In the data rows, the value 128 means zero.
Here are some rows, each followed by its group. Groups can overlap.
[ 76 115 110 180  63  93 126  60 128 134 215 162 125 168  63 162  82 103
 255  91  97 112  84  61 136 172 164 125 107 168 186 115 161 164  67 145
 174] B
[127 119 122 122 141 119 122 130 138 123 138 139 121 131 132 136 127 123
 116 127 130 122 120 129 135 127 125 135 125 126 128 123 121 125 122 123
 137] A
[102 188 172 155  92 185 183 181  95 127 123  61 135  63 105  61 162 129
 120 103  99 147 204 153 107 142 139  78 175 169 107 191 146  72 196 170
  64] B
[157 108 150  72 192 127 129 181 170 122  93 140  85 111 183 119 156 139
  61 138 137 105 149 190 149 133 131 135 113 119  97 115  87  72 155 104
 142] U
[ 94 138 138 161 105 120 144 128 114 109 176 129 118 124  93 125 120 111
 163  89 112 131 125 112 134 152 141 110 143 160 143 140 131 121 123 153
 131] L
[ 74 151 145 184  78 124 158 130 101 107 198 114 125 116  71 116 115 107
 185  76 104 137 129 105 132 166 143  92 158 176 150 154 138 115 125 170
 118] B
[ 95 122 127 154 101 109 132 105 137 124 182 146 119 143  92 142 108 112
 195  97 110 116 108  95 137 156 148 119 122 158 151 124 136 132 102 142
 157] L
[156 106 111 105 139 117  99  99 138 144  93 147 140 158 146 152 118 141
 127 167 150 131 102 124 123 106 120 156  99  93 133  99 128 167 101 101
 148] I
[115 160 147 146 111 151 156 159  97 121 125  93 135  96 117  96 142 127
 116 113 118 141 162 137 114 135 125 103 158 142 116 158 131 109 161 152
  89] L
[ 27 208 192 229  40 147 209 178  42  84 226  59 128  67  28  66 131  95
 185  32  78 163 173 120 117 200 145  42 220 222 145 204 137  81 173 224
  65] B
[ 91 180 169 169  96 153 176 176  77 106 150  77 129  79  93  80 147 119
 116  89 105 153 172 140 116 155 125  84 184 169 121 176 132  91 174 175
  77] L
[ 94 132 133 158 102 113 141 125 124 111 178 131 121 128  95 128 119 115
 170  95 111 127 120 112 136 156 146 109 139 158 146 137 133 124 116 150
 136] L
[182  79  76  84 172 108  71  80 166 154  87 177 139 173 175 178 118 136
 108 176 159 115  85 111 135  85 113 183  83  71 134  82 130 179  85  74
 165] U
[113 113 127 131 121 107 127 114 149 123 161 150 110 142 118 142 116 119
 174 110 114 109 112 116 137 152 149 132 112 145 145 118 129 121 107 126
 161] Z
[173  80  99  91 150  96  73  70 155 144  85 173 141 193 159 182 103 146
 135 185 167 118  68 118 133  88 110 178  71  74 141  65 116 202  65  82
 175] Q
[129 120 121 124 140 121 122 128 133 124 132 138 124 129 133 135 128 125
 116 123 133 128 121 129 134 126 122 132 127 125 124 126 128 127 126 123
 136] A
[182  74  73  83 170 106  67  74 163 156  83 181 140 184 171 185 110 135
 117 184 162 115  75 107 134  83 105 193  78  67 136  75 127 188  79  72
 164] Q
[153 113 114 111 136 125 105 104 134 142  99 141 142 151 144 145 123 137
 125 161 146 128 110 125 122 106 119 150 110  98 134 104 129 159 108 108
 137] I
[ 88 196 174 166  92 175 190 192  81 111 141  57 132  62  97  60 156 124
 111  92  98 151 199 158 109 157 134  71 191 171 107 193 138  71 199 181
  58] B
[ 74 160 153 184  83 129 165 140  90 104 191 103 126 105  73 104 123 108
 169  74 103 138 141 112 128 167 142  87 172 177 142 161 132 112 139 176
 109] B
[140 120 117 120 142 126 116 121 127 134 115 135 132 133 137 135 127 127
 110 135 137 131 121 123 126 114 117 137 125 114 127 122 129 140 125 119
 130] A
[130 141 139 128 118 147 135 137 117 135 104 109 138 118 129 110 136 138
 123 139 127 134 145 137 118 117 129 119 134 125 121 140 132 125 145 132
 111] P
[134 138 131 127 123 143 131 127 121 133 107 115 140 122 132 117 134 136
 121 139 131 135 138 135 117 118 124 123 134 122 122 135 130 129 137 130
 116] P
[177  82  82  90 160 110  74  72 155 149  86 170 142 180 165 179 111 138
 123 179 160 119  79 114 130  86 112 178  83  73 138  78 127 187  82  80
 162] U
[ 94 199 177 159  87 192 194 194  90 127 127  52 139  52 101  48 168 129
 121  96  89 146 216 154 102 149 149  67 185 174 100 202 145  57 212 181
  51] B
[155 114 109 110 141 125 104 103 133 142  97 141 141 150 147 147 124 137
 122 157 144 130 111 121 125 104 117 149 109  98 129 107 128 158 108 107
 134] I
[169  86  94  95 149 109  79  78 149 146  88 169 141 181 160 175 111 141
 130 178 158 122  77 114 132  91 111 173  85  78 135  78 125 187  81  86
 164] U
[170  93  90  97 159 115  86  86 148 146  92 163 143 166 161 167 113 137
 113 173 155 125  93 116 130  89 112 174  94  83 135  91 129 172  95  88
 154] U
[156 108 123 109 132 117 103 103 137 139  92 142 136 157 147 146 122 146
 134 165 145 127 104 128 123 100 120 150  98  97 128  98 122 163 101 106
 142] I
[119 123 128 132 136 122 129 134 129 118 145 136 122 127 123 132 126 118
 128 115 126 124 123 124 134 135 128 124 135 137 129 129 126 127 126 130
 130] P
[137 128 121 124 134 134 121 124 124 137 110 126 138 130 138 130 130 131
 115 139 134 135 127 126 121 119 117 133 125 115 127 125 132 141 131 122
 122] A
[155 110 119 107 136 121 102  98 139 143  96 142 137 157 144 150 117 139
 127 169 148 125 103 126 125 103 121 156 100  98 127 101 125 166 105 105
 142] I
[125 146 137 135 121 143 141 142 109 127 117 108 136 109 125 110 137 131
 115 127 121 138 149 133 120 123 128 121 144 133 123 146 132 121 148 140
 102] Z
[182  88 119  53 215 116 101 164 183 125  79 153  93 130 204 141 149 147
  41 162 154 102 126 179 148 105 116 159  91  90  88  99  85 100 139  80
 159] Q
[ 87 201 182 169  86 180 196 202  79 114 136  48 129  51  94  51 165 122
 114  89  94 155 209 160 108 157 140  66 197 177 106 203 139  59 207 188
  54] B
[146 108 132  92 167 116 122 153 164 123 121 147  97 127 160 133 138 134
  98 129 137 108 130 161 145 132 136 138 108 124 112 115 103  98 132 109
 153] I
[154 111 103 112 140 126 103 105 138 142 100 144 139 151 148 149 121 138
 118 158 143 126 108 121 127 105 116 155 105  97 133 106 130 158 113 104
 138] I
[181  83 105  61 202 114  90 136 181 134  87 163 109 145 194 156 142 140
  63 164 158 103 114 155 142  99 116 171  83  86 103  94 100 124 118  78
 162] Q
[123 138 133 139 126 135 135 137 114 124 131 119 133 117 124 119 134 123
 115 123 126 138 136 133 123 127 119 121 144 131 127 138 126 125 139 138
 114] P
[116 162 149 143 111 157 155 158 101 124 116  91 134  96 118  93 142 132
 115 119 114 142 164 144 112 136 127 102 158 143 113 159 137 101 166 152
  90] L
[138 133 126 123 127 138 125 122 121 136 105 121 140 128 136 125 130 133
 120 144 134 134 130 130 119 114 120 133 125 117 128 128 132 136 130 124
 118] P
[124 119 129 126 136 115 125 128 138 121 144 139 117 130 126 135 124 123
 124 116 129 120 119 128 137 132 128 130 127 134 125 123 126 124 123 128
 141] P
[126 111 123 123 122 109 125 112 145 135 145 154 108 144 129 144 118 124
 161 124 115 103 119 127 135 156 142 137 103 138 153 109 132 122 109 120
 162] P
[153 108 102 110 146 126 103 105 138 137 104 147 137 149 151 148 119 131
 113 153 144 130 109 119 124 104 115 152 111  98 128 109 130 155 112 104
 137] I
[117 124 124 131 133 119 129 132 135 118 147 133 119 128 122 135 125 122
 126 115 127 129 121 123 136 133 134 126 128 136 131 131 126 124 124 131
 135] P
[165  92 110  97 141 104  84  84 148 142  88 160 141 182 152 169 110 146
 134 173 159 122  78 120 131  95 111 168  84  85 135  76 117 185  77  92
 164] U
[156 107 101 107 150 122  99 102 140 139 102 148 138 150 154 153 118 132
 108 156 149 126 105 118 129 107 115 158 111  95 128 105 133 158 111 102
 142] I
[ 84 163 154 170  94 136 164 154  91 105 173  98 127  99  87  99 129 111
 140  82 109 140 149 124 126 159 128  91 174 167 137 162 130 104 149 169
 101] L
[121 155 143 137 115 148 148 151 109 128 117  99 136 104 121 100 142 131
 118 126 121 141 156 140 116 129 128 111 145 136 117 149 135 110 154 144
  98] Z
[ 91 186 168 168  94 162 181 176  80 112 142  67 132  72  96  70 149 119
 110  91 100 153 182 147 114 152 130  75 189 166 115 181 134  85 184 176
  69] B
[112 168 153 143 104 165 163 164 106 133 113  83 135  88 114  83 150 136
 119 121 109 143 177 149 110 132 140  98 160 148 110 166 142  95 171 154
  83] L
[152 109 142  82 177 124 128 168 171 120 105 141  90 117 171 126 144 139
  82 138 132 105 142 179 147 135 134 139 106 123 104 115 101  77 146 106
 147] U
[ 81 118 120 171  75 100 133  79 130 126 206 153 119 155  73 153  87 106
 235  89 104 116  95  76 137 168 158 117 118 168 173 121 151 147  83 143
 168] B
[183  69  79  83 164  95  61  59 165 154  80 186 146 200 170 195  99 143
 130 193 173 116  58 108 133  81 109 191  66  62 139  60 123 208  60  67
 181] Q
[117 113 132 122 131 109 127 121 152 121 152 149 108 140 123 141 118 123
 158 114 119 109 119 130 141 147 144 133 110 143 142 115 124 115 113 122
 157] P
[ 88 198 177 169  89 173 189 190  75 115 142  56 132  59  92  58 158 122
 112  89  97 154 201 157 107 156 135  69 193 172 110 195 137  67 201 184
  56] B
[103 104 101 151  81  88 115  60 134 141 184 168 121 175  92 169  87 117
 223 117 111 103  87  79 129 168 144 144  86 148 182 100 155 162  69 125
 181] L
[132 139 130 129 122 141 132 130 119 130 116 115 140 119 130 117 137 132
 120 136 127 135 138 133 120 120 123 127 136 126 123 133 131 129 137 132
 111] P
[118 160 147 144 111 155 152 152 104 126 119  94 137  99 117  95 143 131
 118 121 117 143 161 141 113 133 128 105 155 141 115 154 134 107 162 148
  94] L
[124 126 125 130 134 124 128 133 129 123 140 131 125 127 126 129 127 121
 123 119 128 128 124 127 132 132 126 128 132 132 126 130 123 128 128 130
 129] P
[112 138 132 143 120 125 138 140 115 116 149 119 132 118 114 121 128 120
 127 111 123 131 129 126 131 141 127 120 142 142 130 139 127 124 132 143
 120] Z
[ 65 164 157 194  71 129 171 144  89 101 201 100 125 103  61 104 121 106
 182  67  99 140 140 109 130 173 140  79 174 186 148 165 138 109 137 183
 109] B
[108 118 129 140 117 112 131 120 142 121 169 145 109 138 109 141 114 115
 165 108 116 114 114 114 142 151 146 120 123 149 142 123 126 124 110 133
 152] Z
[189  58  77  81 166  86  53  48 165 151  78 196 143 214 173 203  92 143
 132 199 178 116  47 108 136  78 105 200  57  53 146  48 115 220  50  62
 192] Q
[129 141 134 132 122 144 135 134 112 126 116 114 139 116 127 118 133 129
 113 130 131 141 143 135 119 123 123 124 142 129 121 139 130 128 143 135
 106] P
[ 83 202 182 171  85 178 197 201  72 109 140  48 133  51  93  50 161 127
 110  87  93 153 208 156 103 157 137  68 201 177 107 201 135  62 208 190
  50] B
[143 108 134  91 170 116 124 151 163 121 121 143  94 124 160 132 138 138
  97 131 134 107 131 164 141 132 134 140 106 123 112 113 101  95 135 110
 149] I
[117 127 129 137 127 117 131 134 127 117 150 133 121 126 119 132 130 117
 134 113 123 127 121 124 130 141 132 122 132 137 132 131 121 123 125 134
 131] P
[161 104  99 105 149 123  97  99 144 143  97 150 142 154 152 156 120 136
 115 163 148 126 104 121 126 100 112 162 103  92 132 103 131 164 107 100
 142] I
[ 47 251 221 203  58 207 248 251  40  93 161   0 131   0  64   0 182 122
 101  50  64 172 255 177  96 186 147  14 244 219  92 253 144   7 255 231
   3] B
[143 129 127 118 127 135 120 117 132 140 100 125 135 138 136 130 128 139
 129 151 135 133 123 132 124 111 127 134 117 110 123 120 128 142 126 117
 125] A
[128 143 134 132 122 149 137 137 113 128 117 112 137 116 127 113 135 129
 113 130 126 139 146 131 117 124 119 124 142 127 122 140 132 123 144 133
 106] Z
[170  90  94  96 151 112  82  78 151 149  90 163 144 173 160 169 110 140
 126 177 160 126  87 112 131  90 114 174  91  79 133  85 129 181  89  88
 155] U
[138 129 120 123 128 139 122 122 122 133 106 125 138 130 136 125 130 136
 122 142 134 135 131 131 119 112 123 133 126 117 127 128 133 141 129 123
 120] A
[159 104 101 107 148 122  97  98 139 145  98 149 143 156 153 154 122 137
 117 156 146 125 102 119 126  99 115 157 104  94 129 103 130 159 102 101
 145] I
[189  76  90  58 205 111  81 127 183 142  80 173 110 155 197 163 138 140
  62 171 163 108 108 148 144  93 110 183  78  76 106  84 105 137 112  70
 167] Q
[ 28 242 223 227  45 178 242 232  24  71 199  16 126  20  38  22 163 107
 130  26  68 175 225 156 102 202 137  13 248 230 120 238 130  38 227 242
  21] B
[146 104 120  99 163 117 113 131 157 129 121 149 112 136 152 142 131 131
 103 134 139 114 116 140 140 119 122 142 111 118 119 114 117 124 120 109
 150] I
[111 124 128 137 127 114 131 126 134 117 159 136 118 131 115 135 121 117
 147 107 119 119 121 120 138 141 138 121 131 144 136 130 124 122 117 133
 141] Z
[147 107 119  97 165 114 116 138 158 124 128 148 107 135 155 142 132 130
 103 137 139 111 119 142 144 123 133 141 107 116 114 113 112 116 123 108
 150] I
[121 119 125 125 140 117 125 133 142 124 147 139 117 130 126 136 128 119
 129 116 123 121 120 123 140 138 137 127 124 134 129 123 125 120 120 126
 144] P
[125 150 143 132 111 157 146 145 119 133 108  98 136 108 126 101 143 136
 127 132 120 136 154 136 119 123 130 114 142 132 119 147 138 114 156 139
 102] Z
[111 126 129 141 124 116 133 131 128 116 162 136 117 128 111 132 122 118
 147 104 122 125 122 121 134 142 136 123 130 145 136 131 128 124 121 138
 139] Z
[117 111 129 128 125 108 127 118 149 127 157 150 109 141 124 142 117 123
 165 115 121 111 114 123 140 148 145 128 109 142 146 117 122 117 107 125
 157] P
[154 101  98 100 164 118 100 117 152 134 112 157 126 144 158 151 129 130
 100 145 148 121 109 125 136 110 116 155 106 104 126 106 121 141 113 100
 145] I
[167  92  98  82 181 111  95 122 164 139 100 162 116 148 175 156 133 137
  84 155 153 114 106 135 142 106 113 165  96  93 115  99 114 137 111  87
 159] U
[161 118 171  69 194 146 142 202 169 126  83 127  88  92 195 101 167 146
  49 136 133 107 172 211 151 134 132 132 128 121  95 125  85  44 181 111
 120] Q
[120 164 154 137 106 169 157 157 116 134 111  86 138  93 118  86 150 135
 128 126 109 139 173 141 114 124 139 102 151 140 113 163 144  98 166 149
  87] L
[141 120 112 119 144 127 115 121 129 131 115 136 137 135 141 136 130 128
 109 139 136 131 120 129 127 119 115 141 125 113 129 121 130 140 125 116
 129] A
[156 108 102 110 148 119 101 103 138 142 101 144 140 151 152 149 125 134
 116 155 146 126 106 120 127 101 116 156 106  96 132 104 131 158 110 104
 137] I
Which 5 groups are nearest to each row below, nearest first, going by the distance to the group's nearest row?
[126 119 125 124 139 118 123 130 140 120 140 139 115 132 133 135 127 124
 125 121 132 118 121 130 137 134 130 133 124 129 129 123 119 124 121 125
 141] -> P A Z I L
[182  64  91  86 155  79  58  57 159 146  84 188 142 214 165 202  93 152
 137 194 178 115  44 115 140  82 104 190  60  59 146  45 108 217  47  67
 193] -> Q U I A P
[153 110 102 112 146 121 104 108 136 138 107 144 138 145 148 147 122 132
 110 150 142 129 111 120 126 105 117 154 111 102 128 109 127 153 114 107
 136] -> I A P U Z
Which 3 other groups have their centres nearest to the centre of group I, nearest first?
U A P
Which 4 groups are nearest to each row below, nearest first, going by the distance to the group's nearest row?
[ 72  95  64 199  19  54 100   0 120 145 242 189 137 222  34 206  41  95
 255 103 100 101  41   2 116 185 153 147  70 167 234  86 191 233   6 131
 212] -> B L Z P
[118 150 140 143 119 140 145 147 105 120 130 107 137 106 118 110 136 123
 115 117 122 143 148 134 119 132 120 112 153 139 124 149 128 118 149 145
 101] -> Z P L A
[114 165 154 142 108 159 161 161 104 130 116  88 138  91 118  88 146 133
 117 116 112 138 172 140 112 131 133  99 155 144 114 163 141  98 170 153
  88] -> L Z P B
[177 102 152  41 223 126 121 203 181 118  69 137  80 105 211 118 165 151
  15 154 151 103 156 213 149 116 119 149 100 103  74 113  71  61 170  88
 139] -> U Q I A
[120 118 128 129 135 115 127 131 141 121 152 140 117 131 123 136 124 121
 132 113 126 121 121 124 137 140 134 126 123 137 129 126 127 123 120 129
 143] -> P Z A I
Which 3 other groups have their centres nearest to the centre of group B, nearest first?
L Z P
Which 5 groups are nearest to each row below, nearest first, going by the distance to the centre of the group?
[139 109 140  96 160 119 126 152 163 122 127 145  97 125 154 131 136 137
 107 130 132 106 132 160 146 135 137 136 111 129 118 115 105  97 134 113
 151] -> P A I Z U
Which 5 groups are nearest to each row below, nearest first, going by the average distance to the group's rows?
[140 126 124 122 129 135 121 120 124 135 106 124 139 133 138 131 130 133
 121 146 135 132 126 125 120 116 122 134 123 112 126 121 130 144 126 119
 124] -> A P I Z U
Group L spreads out most along one direction. Which 3 other groups' directions of most spread are closest to that one, closest first?
B Z P
Which 3 other groups have their centres nearest to the centre of group Z, nearest first?
P L A
Which 4 groups are nearest to each row below, nearest first, going by the average distance to the group's rows?
[108 174 158 149 105 165 167 169  96 124 122  79 135  81 112  79 147 133
 114 114 105 147 179 146 112 138 133  88 167 152 109 174 137  91 178 161
  77] -> L Z P B
[154 110 118 109 137 125 104 102 134 143  95 143 140 154 144 146 122 140
 126 161 146 129 107 122 126 102 121 149 107 101 129 103 127 161 110 107
 139] -> I A U P
Group I spreads out most along one direction. Which 3 other groups' directions of most spread are closest to that one, closest first?
U Q A
Which 3 other groups have their centres nearest to the centre of group A, nearest first?
P I Z
Group B spreads out most along one direction. Which 3 other groups' directions of most spread are closest to that one, closest first?
L Q Z
Which 4 groups are nearest to each row below, nearest first, going by the distance to the centre of the group?
[109 159 151 150 112 151 156 158  96 116 133  90 130  97 112  96 141 127
 114 110 118 139 160 141 117 137 122 101 163 146 118 160 131 108 162 155
  90] -> L Z P B
[112 121 130 137 125 115 131 129 134 121 158 135 117 130 115 134 120 117
 145 108 122 121 118 123 139 144 139 122 130 145 132 129 126 125 118 135
 142] -> P Z A L
[155 110 105 109 144 124 100 107 141 143 100 146 141 150 150 150 121 135
 118 157 146 126 108 120 126 102 117 154 109  98 128 105 131 160 108 104
 141] -> I U A Q
[155 113 109 112 138 125 104 103 134 143  96 142 140 152 146 148 123 138
 126 160 146 133 110 123 129 103 119 155 108  99 133 104 131 160 109 106
 140] -> I U A P
[116 165 152 144 110 163 158 158 106 129 116  89 138  93 119  89 149 135
 121 123 116 141 169 145 115 131 133 101 157 144 116 161 133 101 169 151
  88] -> L Z P B
Which 3 other groups have their centres nearest to the centre of group U, nearest first?
Q I A
